0: 8 4 8 8 6 5 4 5 5 7 6 2 2 4 2 5 5 5
1: 8 2 7 8 4 4 3 3 5 6 7 5 4 3 1 2 6 4
2: 9 4 4 9 7 4 6 0 2 1 3 6 4 3 1 9 7 4
3: 2 8 6 3 3 4 5 8 5 6 4 5 5 6 4 3 4 6
4: 0 4 0 0 2 5 2 8 6 5 4 4 7 6 9 1 2 3
5: 5 6 4 4 4 4 5 6 4 4 4 4 6 6 5 4 4 5
6: 3 7 5 4 3 5 3 8 6 8 5 6 6 6 3 2 5 7
7: 5 7 6 6 6 4 5 6 6 5 6 5 3 4 2 4 5 6
8: 3 4 2 1 4 5 5 4 5 3 4 5 6 4 9 4 2 2
9: 3 6 6 7 6 4 5 6 5 9 6 6 4 5 1 2 5 7
10: 5 1 8 7 4 5 2 5 4 7 5 5 2 5 2 4 5 5
11: 0 7 1 0 3 4 4 9 6 5 3 4 7 6 9 3 3 4
12: 9 3 6 9 7 5 5 1 4 3 4 5 3 3 2 7 5 4
13: 0 6 1 0 2 5 4 7 6 4 4 4 6 6 9 2 1 2
14: 9 4 4 9 8 4 5 0 3 1 2 7 3 4 3 9 4 5
15: 0 5 0 0 2 7 3 6 6 5 4 4 5 7 9 1 2 0
16: 9 2 6 9 7 4 6 0 2 2 5 4 4 1 1 9 6 5
17: 1 6 3 0 3 5 4 8 5 6 4 4 6 7 7 0 3 6
18: 1 7 3 2 3 4 4 9 5 5 4 5 6 6 6 2 4 6
19: 9 2 8 8 6 5 4 2 4 5 5 5 3 3 2 6 6 4
20: 3 5 4 3 4 5 4 6 6 5 4 3 4 5 6 3 4 5
21: 3 7 6 5 4 4 4 8 5 9 5 6 5 6 3 3 5 6
22: 4 5 4 4 3 3 5 6 4 4 5 4 6 4 5 4 5 5
23: 9 5 5 9 9 4 5 0 3 2 3 5 4 1 3 9 5 5
24: 4 8 5 4 6 5 5 8 6 6 5 5 6 4 2 3 5 8
25: 2 5 2 3 5 5 4 5 4 5 4 3 6 5 7 3 4 4
26: 9 4 4 9 6 4 6 0 2 0 3 6 3 4 1 9 7 3
27: 0 6 2 0 2 6 4 7 5 5 3 4 6 6 9 4 3 3
28: 7 6 6 8 6 4 5 4 5 4 3 6 3 5 2 4 5 7
29: 5 4 5 6 5 4 4 6 5 5 6 3 5 3 4 4 5 5
30: 0 5 0 0 2 5 4 6 6 4 4 3 6 6 9 2 1 2
31: 4 4 7 6 5 4 5 5 5 7 7 4 3 4 2 3 5 6
32: 2 8 3 2 5 3 5 9 6 5 6 4 6 6 6 3 3 6
33: 4 5 4 3 3 4 5 5 4 5 4 5 6 6 6 4 4 4
34: 5 4 7 6 5 4 4 6 5 6 6 3 3 4 3 4 5 6
35: 6 6 6 6 6 4 5 4 5 5 5 6 3 5 2 5 5 6
36: 9 3 4 9 7 5 5 0 2 1 2 6 4 3 2 9 6 5
37: 7 3 8 7 6 4 5 4 5 6 7 4 3 3 1 4 6 5
38: 0 6 0 0 2 5 4 8 6 3 3 3 6 6 9 2 3 3
39: 8 2 7 7 6 5 5 2 4 3 6 6 3 3 2 6 6 4
40: 4 8 7 5 5 4 6 7 6 7 5 6 4 4 2 3 6 6
41: 3 8 6 4 4 3 6 7 5 8 7 5 6 4 2 3 5 6
42: 4 3 6 4 3 6 3 5 5 6 5 3 4 5 5 3 4 3
43: 9 3 6 9 7 4 6 1 3 2 4 5 3 2 2 7 7 4
44: 9 6 4 9 8 5 6 0 4 0 0 6 4 3 2 9 5 5
45: 0 3 3 0 1 6 3 6 5 5 5 4 5 6 9 2 4 3
46: 0 6 1 0 3 5 3 8 5 5 4 3 6 8 9 3 2 3
47: 1 6 3 2 3 4 5 8 5 5 5 4 6 5 5 2 4 7
48: 9 3 5 9 6 5 4 1 3 4 4 5 5 3 1 6 7 6
49: 3 4 4 3 4 4 5 5 5 4 5 6 6 5 6 5 4 5
50: 9 3 5 8 8 5 6 0 2 0 2 5 3 4 2 9 6 6
51: 9 3 5 8 6 6 6 0 1 0 2 5 4 3 1 9 6 4
52: 0 5 0 0 2 7 4 7 6 5 2 3 6 4 9 4 1 1
53: 5 4 7 8 6 3 4 5 4 6 7 5 4 3 1 3 6 6
54: 0 6 3 1 3 4 5 8 6 5 5 4 5 6 7 2 3 5
55: 6 5 3 6 7 3 5 2 3 3 3 5 4 6 4 7 4 5
56: 5 7 7 6 7 4 5 6 5 8 6 5 4 6 2 3 4 6
57: 3 5 5 4 4 4 4 6 5 5 5 4 4 5 3 3 5 6
58: 0 5 3 1 1 5 3 9 6 7 4 5 7 8 7 0 4 5
59: 1 3 3 1 2 5 2 6 6 6 5 4 6 6 9 2 3 3
60: 8 1 8 8 5 5 3 2 3 6 6 4 4 4 1 4 7 5
61: 0 5 0 0 2 6 3 6 5 5 3 3 7 6 9 2 1 2
62: 8 4 6 7 6 3 5 3 4 5 5 5 5 3 3 6 5 5
63: 9 4 5 9 8 4 6 2 4 2 4 5 4 3 1 6 5 6
64: 0 6 1 0 2 4 5 8 6 4 4 3 7 5 9 2 3 5
65: 6 6 6 7 6 3 6 4 4 4 5 5 4 4 1 6 5 5
66: 0 5 1 0 1 4 3 9 6 6 4 4 8 6 9 2 2 3
67: 2 5 3 3 3 4 4 8 6 6 6 4 6 5 7 1 4 6
68: 2 8 5 3 3 6 5 8 6 7 6 5 4 6 1 2 6 6
69: 4 6 5 4 4 6 4 7 5 6 5 4 5 6 3 3 6 6
70: 8 5 5 7 6 5 5 3 4 3 3 5 4 4 3 7 5 5
71: 4 7 7 6 6 5 5 7 6 6 5 5 3 5 2 4 4 7
72: 9 3 6 9 7 5 5 0 3 2 3 5 3 3 2 9 6 3
73: 9 2 6 9 6 4 5 0 2 2 4 5 4 3 1 9 6 4
74: 6 3 7 8 4 4 3 3 3 9 7 3 3 3 0 4 7 4
75: 9 5 4 9 9 3 8 0 3 0 3 6 2 2 2 9 5 4
76: 7 1 8 7 5 4 4 4 5 5 7 4 2 3 2 4 6 6
77: 8 4 5 6 5 5 4 4 4 5 5 4 6 4 3 4 5 6
78: 0 4 1 0 3 6 2 5 5 4 3 3 5 6 9 3 1 2
79: 5 7 4 5 5 4 4 7 5 5 5 4 6 4 4 3 5 6
80: 2 7 6 4 4 5 5 7 5 7 5 6 5 6 2 2 6 6
81: 0 4 1 0 1 5 3 8 5 4 4 4 6 9 9 0 3 5
82: 6 3 4 4 5 6 4 2 3 3 4 4 5 5 6 6 5 3
83: 2 4 2 1 3 6 3 4 4 4 3 4 6 6 9 3 3 2
84: 9 3 5 8 6 5 5 0 2 2 2 7 4 4 1 9 5 4
85: 4 8 6 6 6 4 6 5 6 5 6 6 4 4 0 2 6 7
86: 5 6 6 6 6 4 5 6 6 5 6 4 3 5 2 3 5 7
87: 5 5 6 7 5 4 4 5 5 7 5 4 3 4 2 4 5 6
88: 9 2 6 8 6 4 5 1 3 4 6 6 5 2 1 6 6 4
89: 5 7 7 5 5 4 5 6 5 7 6 6 5 5 1 2 5 7
90: 5 7 3 5 5 4 6 5 5 3 3 4 5 4 5 5 4 7
91: 0 6 2 2 2 4 5 9 6 6 7 5 8 5 6 1 4 5
92: 1 5 3 1 3 6 3 6 6 4 4 4 4 5 9 3 3 2
93: 7 4 5 6 5 4 5 4 4 5 5 5 5 4 3 5 6 5
94: 4 8 7 6 7 4 6 6 5 7 7 4 3 4 0 3 6 7
95: 5 8 6 5 6 4 4 8 6 8 5 6 6 4 2 3 5 7
96: 9 3 5 9 9 5 5 0 2 1 2 5 4 4 2 9 5 4
97: 6 2 5 4 5 5 4 3 3 4 4 4 4 5 6 6 4 3
98: 9 3 5 8 6 5 5 1 4 3 5 5 5 1 1 5 6 5
99: 9 2 6 9 6 4 6 0 2 3 4 5 4 3 2 8 6 4
100: 0 6 4 2 3 5 5 9 6 6 4 5 5 6 7 3 3 5
101: 4 3 4 4 4 5 4 3 4 4 5 4 4 4 5 5 4 3
102: 1 7 4 3 4 4 5 7 6 7 5 5 6 5 5 2 4 5
103: 6 6 6 7 6 4 6 3 5 4 5 6 3 3 1 6 6 5
104: 9 4 4 9 7 4 6 0 3 2 2 5 3 4 2 8 5 6
105: 9 3 5 9 7 4 5 0 2 2 2 6 3 4 2 9 6 4
106: 9 3 5 9 7 4 5 0 2 1 2 6 4 3 2 9 5 4
107: 7 5 4 7 5 4 6 2 3 3 4 6 4 4 2 7 6 4
108: 1 7 5 2 2 4 4 9 5 7 3 5 6 7 6 3 4 5
109: 2 3 2 1 3 6 3 4 5 5 5 4 5 5 8 3 3 3
110: 9 4 6 8 6 4 6 0 3 1 2 5 4 3 1 9 7 4
111: 7 4 4 6 6 5 5 3 3 2 3 5 5 4 4 8 5 5
112: 0 5 0 0 2 6 4 6 6 3 2 4 5 5 9 5 1 1
113: 1 8 3 3 3 3 5 9 5 6 6 3 6 6 4 1 5 6
114: 3 4 4 2 3 5 4 7 6 4 5 3 5 5 6 2 3 6

3 6 6 5 4 4 4 7 4 9 5 5 5 5 1 3 5 7 >> 21 9
5 2 8 7 4 4 4 5 5 6 7 4 1 4 1 4 6 5 >> 76 37
0 5 2 0 1 4 4 9 6 6 4 5 6 6 9 2 3 3 >> 66 11
4 2 5 5 5 5 4 3 4 4 6 4 3 4 5 5 4 3 >> 101 97
2 3 2 1 3 5 3 5 5 4 4 5 6 5 8 3 3 3 >> 109 83
4 7 6 5 5 4 5 7 5 7 5 4 4 5 3 4 4 6 >> 71 56
4 5 5 5 4 4 4 6 5 6 5 3 4 5 3 3 5 6 >> 57 69
0 4 2 0 0 4 4 9 6 6 4 4 6 7 9 2 2 3 >> 66 4
7 7 6 8 7 4 5 4 4 7 4 5 3 5 2 6 5 5 >> 35 65
9 1 9 9 5 4 5 2 3 7 5 4 3 3 2 6 6 4 >> 19 60
8 7 6 6 8 4 6 4 6 4 5 5 3 4 2 5 5 7 >> 35 28
0 4 3 0 0 5 3 9 5 7 4 5 7 8 8 0 4 5 >> 58 81
5 3 5 4 4 4 4 4 5 5 5 5 4 4 6 5 4 2 >> 101 97
0 5 2 0 1 5 4 9 6 6 4 4 6 7 9 2 3 3 >> 66 46
9 1 7 8 5 5 3 2 2 4 7 5 5 3 1 4 7 5 >> 60 88
6 5 3 4 5 5 4 1 3 2 2 6 5 5 6 8 4 3 >> 82 111
9 1 7 8 5 4 5 1 2 5 7 5 5 3 1 5 7 3 >> 88 60
2 3 3 2 3 5 4 3 4 4 5 4 4 5 8 3 3 2 >> 109 83
8 5 5 7 6 4 5 2 4 2 4 6 5 4 2 7 5 6 >> 70 107
9 2 7 8 6 5 3 4 5 4 7 3 3 3 2 4 6 6 >> 76 37
9 3 7 9 7 5 5 1 4 4 4 5 3 3 2 8 6 3 >> 12 72
7 1 8 7 5 5 4 3 5 5 6 4 1 3 1 7 6 3 >> 19 39
6 1 8 7 5 5 4 3 4 4 8 4 2 3 1 5 6 5 >> 76 37
7 4 4 6 5 4 5 3 4 3 4 6 6 5 4 5 4 5 >> 93 111
0 5 2 0 2 5 4 6 6 5 4 5 6 6 9 3 1 2 >> 13 30
5 3 4 4 5 5 3 4 4 4 5 4 5 4 5 4 4 4 >> 101 97
1 6 5 2 3 5 4 6 6 6 4 5 3 6 5 3 3 4 >> 20 100
2 4 2 2 4 5 4 3 5 3 4 5 5 4 8 6 2 1 >> 8 83
0 7 3 2 3 3 5 8 6 6 5 4 6 6 8 2 3 4 >> 54 100
7 2 8 8 4 5 4 3 4 6 6 5 3 4 2 6 5 4 >> 19 60
6 1 9 7 4 4 3 5 5 6 6 4 3 3 2 3 6 6 >> 76 10
5 4 4 4 5 5 4 2 3 3 3 5 4 5 6 6 5 3 >> 82 97
0 6 1 0 0 4 3 9 6 6 4 4 7 7 9 1 3 3 >> 66 4
4 6 7 6 5 5 5 6 6 6 4 6 3 3 2 5 4 7 >> 71 7
2 4 3 1 4 6 3 6 6 4 4 4 5 5 9 3 3 3 >> 92 109
9 2 8 8 5 5 3 4 4 6 6 5 4 4 2 4 6 5 >> 60 1
4 6 5 4 4 3 6 5 4 5 5 4 5 4 3 5 5 5 >> 22 57
8 6 6 8 7 4 6 3 5 4 3 6 4 3 2 7 5 4 >> 70 103
3 8 6 5 5 4 5 7 5 9 6 5 5 6 2 4 4 5 >> 21 41
8 2 8 8 6 4 5 2 4 5 8 3 2 3 1 5 6 4 >> 37 76
9 4 6 9 7 5 6 0 4 3 3 6 2 3 2 9 5 2 >> 72 12
7 2 8 7 5 4 5 3 4 3 6 3 2 3 1 5 6 5 >> 76 37
8 5 6 7 5 5 5 4 4 5 4 5 4 4 2 5 6 5 >> 93 62
0 6 1 0 2 5 4 9 5 6 6 5 7 6 7 2 4 5 >> 91 54
9 5 5 7 7 4 6 2 4 2 5 5 5 3 2 7 5 6 >> 63 70
6 6 7 6 7 4 5 5 6 5 7 4 3 4 1 3 5 7 >> 86 7
9 2 8 8 5 4 3 4 5 5 7 3 3 3 2 4 6 5 >> 76 37
5 4 3 4 4 5 5 2 4 2 2 7 5 5 6 7 4 3 >> 82 111
0 5 2 0 1 4 3 8 5 7 3 5 9 7 9 2 2 3 >> 66 4
0 5 2 0 0 4 3 8 5 7 4 5 8 6 9 1 3 4 >> 66 58
8 2 6 9 6 3 5 1 3 4 4 5 4 3 2 7 6 4 >> 99 12
2 3 4 3 4 6 3 5 5 5 5 3 3 5 5 3 4 5 >> 20 42
2 7 4 2 2 5 4 9 5 8 5 5 7 7 6 2 4 5 >> 108 18
0 6 0 0 3 5 4 5 6 3 2 4 5 6 9 4 1 0 >> 112 30
8 3 7 8 6 4 5 2 4 5 5 4 3 3 2 6 5 5 >> 19 62
6 4 4 4 5 4 5 2 4 2 4 4 4 4 5 5 5 3 >> 82 101
3 6 6 4 4 4 5 7 5 8 5 4 4 6 3 4 5 4 >> 21 69
3 5 7 6 5 5 5 6 5 9 6 5 3 5 1 1 6 6 >> 9 31
6 6 6 5 5 3 6 5 5 5 5 5 4 5 3 4 5 5 >> 35 7
5 3 4 5 5 5 4 3 5 3 4 4 4 4 6 5 4 3 >> 101 97
0 6 2 0 2 4 4 8 5 5 4 3 8 6 9 2 3 5 >> 64 11
2 7 6 5 4 4 6 7 5 7 5 5 4 5 1 2 6 7 >> 80 40
7 5 5 8 6 5 5 2 4 3 2 7 3 6 3 8 4 4 >> 70 107
1 7 4 2 1 4 5 8 5 6 5 5 7 5 4 2 4 6 >> 47 18
7 4 6 6 5 4 5 4 4 4 4 5 4 4 4 6 5 5 >> 93 62
7 4 4 6 6 3 5 2 3 3 4 5 5 4 4 7 5 5 >> 111 55
5 4 7 7 5 5 3 5 5 7 5 4 2 4 2 5 4 6 >> 87 34
0 4 0 0 3 5 3 6 6 4 4 3 6 5 9 2 1 2 >> 30 61
0 5 0 0 1 3 4 8 5 6 5 3 7 6 9 1 3 3 >> 66 4
3 6 2 3 5 4 5 6 5 4 4 4 5 5 7 5 4 3 >> 25 33
6 4 4 5 5 3 5 2 3 3 3 5 5 4 4 7 5 4 >> 111 55
3 7 6 5 5 4 5 7 6 8 6 6 4 6 2 4 5 6 >> 21 40
9 2 6 8 6 4 6 0 1 1 4 5 4 3 0 8 7 4 >> 73 99
0 6 5 2 3 4 5 7 5 7 5 4 5 5 5 2 4 5 >> 102 47
5 5 4 5 5 5 4 6 6 5 5 3 5 3 4 4 4 5 >> 29 79
9 3 5 9 7 4 6 0 2 1 3 6 4 3 2 9 5 3 >> 106 105
6 3 7 6 5 5 4 4 5 5 7 3 2 4 0 4 6 5 >> 37 76
6 6 3 6 7 4 5 2 3 3 3 5 4 5 4 8 4 5 >> 55 111
5 4 2 5 4 5 5 2 3 2 3 6 5 5 5 6 5 4 >> 82 111
2 7 4 2 4 4 5 6 6 6 5 5 5 5 5 3 3 4 >> 102 20
7 3 8 8 4 5 4 4 5 7 6 3 3 4 2 4 5 4 >> 0 37
5 7 6 5 5 5 5 7 5 6 5 5 6 4 1 3 5 9 >> 24 89
9 2 7 8 6 5 5 2 4 5 6 4 4 2 1 6 6 4 >> 19 88
7 1 8 7 4 5 3 3 3 5 7 4 3 4 2 4 6 4 >> 60 76
4 6 5 5 4 4 5 6 4 6 5 5 5 5 3 4 5 5 >> 57 69
5 3 5 3 4 4 4 4 5 4 6 4 5 4 5 4 5 3 >> 101 42
0 4 1 0 0 5 3 8 5 7 5 4 5 8 9 2 2 0 >> 15 66
3 8 6 5 5 5 5 7 6 7 4 5 4 5 1 3 7 7 >> 40 80
1 7 4 3 3 4 5 8 5 7 6 5 5 6 4 2 5 5 >> 102 113
3 7 7 6 5 4 6 6 6 8 6 7 3 4 1 4 5 5 >> 40 9
0 5 1 0 2 4 4 8 6 5 4 5 6 7 9 3 2 1 >> 13 46
9 2 6 8 6 3 5 1 2 3 6 6 5 2 1 7 7 4 >> 88 99
5 3 8 8 5 4 3 5 5 8 5 4 1 5 2 5 5 4 >> 10 87
8 2 7 8 5 3 5 1 2 5 6 5 5 2 1 5 7 4 >> 88 60
0 7 3 1 3 4 5 8 5 6 4 3 6 6 7 3 3 5 >> 54 100
8 0 8 7 4 4 4 3 4 3 7 4 4 2 2 4 7 5 >> 76 60
3 3 5 4 2 5 3 5 5 4 6 4 3 4 4 3 5 4 >> 42 57
1 7 4 2 3 4 6 8 6 7 5 4 5 7 6 4 3 3 >> 100 54
1 7 3 1 3 5 3 9 5 6 4 6 7 6 7 3 4 5 >> 18 108
5 3 6 5 4 4 4 6 5 5 5 5 4 4 4 5 5 4 >> 29 34
4 6 7 7 5 3 5 6 4 9 6 6 5 4 0 3 6 7 >> 9 89
1 6 3 1 4 4 5 7 6 4 5 3 5 5 8 3 3 5 >> 54 64
6 4 5 6 5 4 5 6 5 5 6 3 4 3 3 3 5 6 >> 29 34
7 5 6 8 7 5 4 2 5 4 4 3 2 4 2 7 4 6 >> 70 12
0 5 1 0 0 5 3 9 7 5 3 5 8 6 9 2 2 3 >> 66 4
4 5 6 5 4 5 4 6 5 6 6 5 4 5 3 3 5 6 >> 57 69
0 7 0 0 4 4 4 8 6 5 4 3 7 6 9 2 2 4 >> 11 64
7 3 8 8 7 4 4 4 4 7 6 2 3 4 3 5 5 6 >> 0 37
4 6 3 4 4 4 4 6 5 4 3 5 5 5 6 5 4 5 >> 5 33
1 5 3 1 3 4 4 7 6 5 5 4 6 5 8 3 3 4 >> 54 59
8 1 9 9 4 3 4 3 4 4 8 4 3 2 2 5 5 5 >> 76 37
6 3 5 5 4 4 5 3 3 4 6 5 5 4 3 4 6 5 >> 93 77
5 3 4 5 5 4 5 3 3 3 6 4 5 4 4 4 5 4 >> 101 93
3 7 6 5 3 3 6 7 5 7 6 5 5 5 1 2 5 7 >> 41 89
7 4 7 8 7 4 4 3 4 5 6 3 2 3 1 6 6 5 >> 37 0
0 6 2 0 2 4 5 9 7 5 4 5 5 6 7 2 3 4 >> 54 100
0 4 1 0 1 7 2 6 7 6 3 5 6 7 9 1 1 0 >> 15 61
0 4 2 0 2 6 3 5 6 4 4 3 4 7 9 2 0 1 >> 78 30
9 3 6 8 8 4 6 0 3 1 5 3 3 2 1 8 6 6 >> 16 43
3 8 5 4 5 4 5 8 6 5 6 6 6 4 3 3 5 7 >> 24 79
0 3 1 0 0 6 3 6 5 5 4 5 5 7 9 2 2 0 >> 15 45
0 5 2 0 1 5 3 8 6 6 3 5 8 7 9 2 2 3 >> 66 4
4 6 4 4 5 4 5 5 6 4 5 5 5 5 6 5 4 4 >> 49 5
1 6 5 2 2 4 4 7 5 7 5 5 6 5 5 3 4 5 >> 102 108
5 2 6 5 4 4 4 5 4 6 5 4 4 5 5 4 5 4 >> 42 29
1 6 4 2 2 6 4 8 6 7 4 4 5 6 7 2 3 4 >> 100 54
4 8 6 6 6 4 5 7 5 9 5 4 3 6 1 3 5 6 >> 56 9
2 7 7 6 4 4 5 8 5 8 6 6 4 5 2 3 5 5 >> 21 80
8 2 7 8 5 4 4 1 3 4 5 4 3 4 1 6 6 4 >> 19 39
7 1 8 8 5 5 3 3 4 6 5 4 3 2 2 6 6 4 >> 19 60
4 5 7 5 4 5 4 7 6 8 5 5 4 6 3 3 5 5 >> 21 69
4 9 5 5 5 4 6 8 6 6 4 5 5 5 2 2 5 8 >> 24 40
0 3 1 0 2 7 3 5 6 5 3 2 3 7 9 3 1 2 >> 78 15
8 2 7 8 6 5 4 2 3 5 5 5 3 4 2 6 6 5 >> 19 39
6 2 8 8 5 5 4 3 3 6 6 4 3 3 1 5 7 5 >> 60 37
5 4 4 5 4 5 4 1 4 2 2 6 4 6 6 7 4 3 >> 82 97
6 1 8 7 5 5 5 3 4 5 7 2 1 3 1 5 6 6 >> 76 37
8 1 7 7 4 4 4 2 3 5 7 4 4 3 1 3 7 5 >> 60 1
4 6 4 5 5 4 5 5 4 6 4 5 5 6 4 5 4 4 >> 5 33
4 8 7 5 5 5 5 7 6 7 5 5 3 5 2 3 4 7 >> 71 40
1 8 5 3 5 3 6 7 6 5 5 4 3 5 4 5 4 6 >> 3 57
2 4 5 3 4 4 3 6 5 5 6 3 3 5 6 3 4 4 >> 20 42
4 2 6 4 4 4 4 5 4 6 7 3 3 6 4 3 5 4 >> 42 34
0 6 2 1 4 4 5 8 6 5 4 4 5 6 8 3 3 5 >> 54 100
2 4 3 1 4 6 3 5 6 4 4 4 4 5 9 3 3 2 >> 92 109
9 3 5 8 6 4 5 1 4 2 5 5 4 3 2 7 5 5 >> 12 63
3 7 5 3 4 5 4 8 5 7 5 5 5 7 5 3 4 6 >> 3 6
3 5 7 6 4 4 5 7 5 9 7 6 6 4 1 0 6 7 >> 9 89
5 6 5 6 5 5 5 4 4 5 3 6 4 6 3 5 5 5 >> 35 93
2 8 5 3 5 5 5 8 6 6 5 4 4 5 4 4 4 6 >> 3 102
2 4 5 3 5 4 5 5 5 5 6 3 3 5 5 4 4 4 >> 20 57
2 9 4 4 6 3 6 8 6 8 5 5 5 5 4 3 4 6 >> 102 41
4 7 6 4 5 4 5 7 5 7 6 6 5 6 2 2 5 7 >> 89 80
3 7 6 5 4 4 5 8 6 8 5 6 5 6 3 3 5 6 >> 21 80
4 6 3 5 5 3 5 5 5 3 3 6 6 4 5 6 4 5 >> 90 49
6 6 6 6 5 4 5 5 4 6 4 6 4 5 3 5 5 5 >> 35 93
3 7 6 5 4 4 5 8 5 8 5 4 4 6 2 3 4 6 >> 21 80
8 2 7 8 6 4 3 3 5 5 5 5 3 2 2 6 6 4 >> 19 39
0 5 2 0 1 5 4 8 5 7 5 4 7 6 8 2 3 4 >> 66 58
1 7 5 3 4 5 5 8 5 7 5 5 5 6 4 4 4 6 >> 3 102
3 4 3 3 3 4 5 5 4 5 3 5 5 6 7 5 3 3 >> 33 49
7 5 7 7 5 5 4 6 7 5 6 3 2 3 2 4 5 6 >> 34 0
6 5 6 7 6 4 6 3 4 5 5 7 3 4 1 6 5 5 >> 103 65
6 3 7 8 5 4 4 4 5 6 6 3 2 3 1 5 6 5 >> 37 76
5 3 8 6 4 4 4 6 5 7 6 3 2 5 3 4 5 6 >> 34 31
0 4 1 0 2 5 3 6 4 5 3 2 7 6 9 2 1 2 >> 61 30
3 3 6 4 4 5 4 4 5 5 6 3 3 5 5 4 4 4 >> 42 101
6 3 4 4 4 6 4 3 4 3 3 5 5 4 6 6 5 4 >> 82 97
2 4 3 2 4 4 5 5 5 3 6 5 7 4 6 2 5 5 >> 49 22
4 3 5 4 3 5 3 6 5 4 6 4 4 4 4 2 5 4 >> 42 57
5 4 3 4 4 5 5 2 4 2 2 6 4 5 6 8 4 2 >> 82 97
0 5 0 0 3 6 3 5 5 5 4 4 7 5 9 2 1 2 >> 61 30
1 4 3 1 3 6 3 6 6 5 3 3 5 4 9 4 3 3 >> 92 109
7 2 8 7 4 6 4 3 4 5 5 5 2 5 2 6 5 4 >> 19 39
6 4 6 6 5 5 5 5 5 6 6 1 2 3 1 4 6 7 >> 34 87
8 6 4 6 6 4 6 2 4 2 3 5 4 5 2 5 5 6 >> 70 107
6 3 7 6 5 4 5 4 5 5 7 4 3 4 2 5 6 5 >> 37 76
1 3 4 2 3 4 4 6 5 7 5 4 5 6 7 3 3 4 >> 59 109
6 4 3 4 4 5 5 2 3 2 2 5 5 4 6 6 5 4 >> 82 111
6 2 7 7 3 6 3 5 6 5 6 4 2 3 1 2 6 6 >> 76 1
9 2 7 9 7 3 6 1 3 5 6 5 4 1 2 7 6 3 >> 88 99
1 8 3 3 2 5 5 9 6 8 3 6 6 6 5 3 5 4 >> 108 102
7 4 7 7 6 5 3 5 5 5 6 2 2 5 2 4 5 6 >> 0 34
1 6 5 2 4 5 5 6 5 6 4 4 4 5 5 4 3 5 >> 20 102
9 2 5 9 7 4 5 0 2 1 3 6 4 3 2 9 5 3 >> 106 105
3 7 6 4 3 5 5 8 6 8 4 6 4 6 4 3 5 6 >> 21 3
4 6 2 4 5 4 5 5 5 3 4 5 6 4 5 4 4 6 >> 90 5
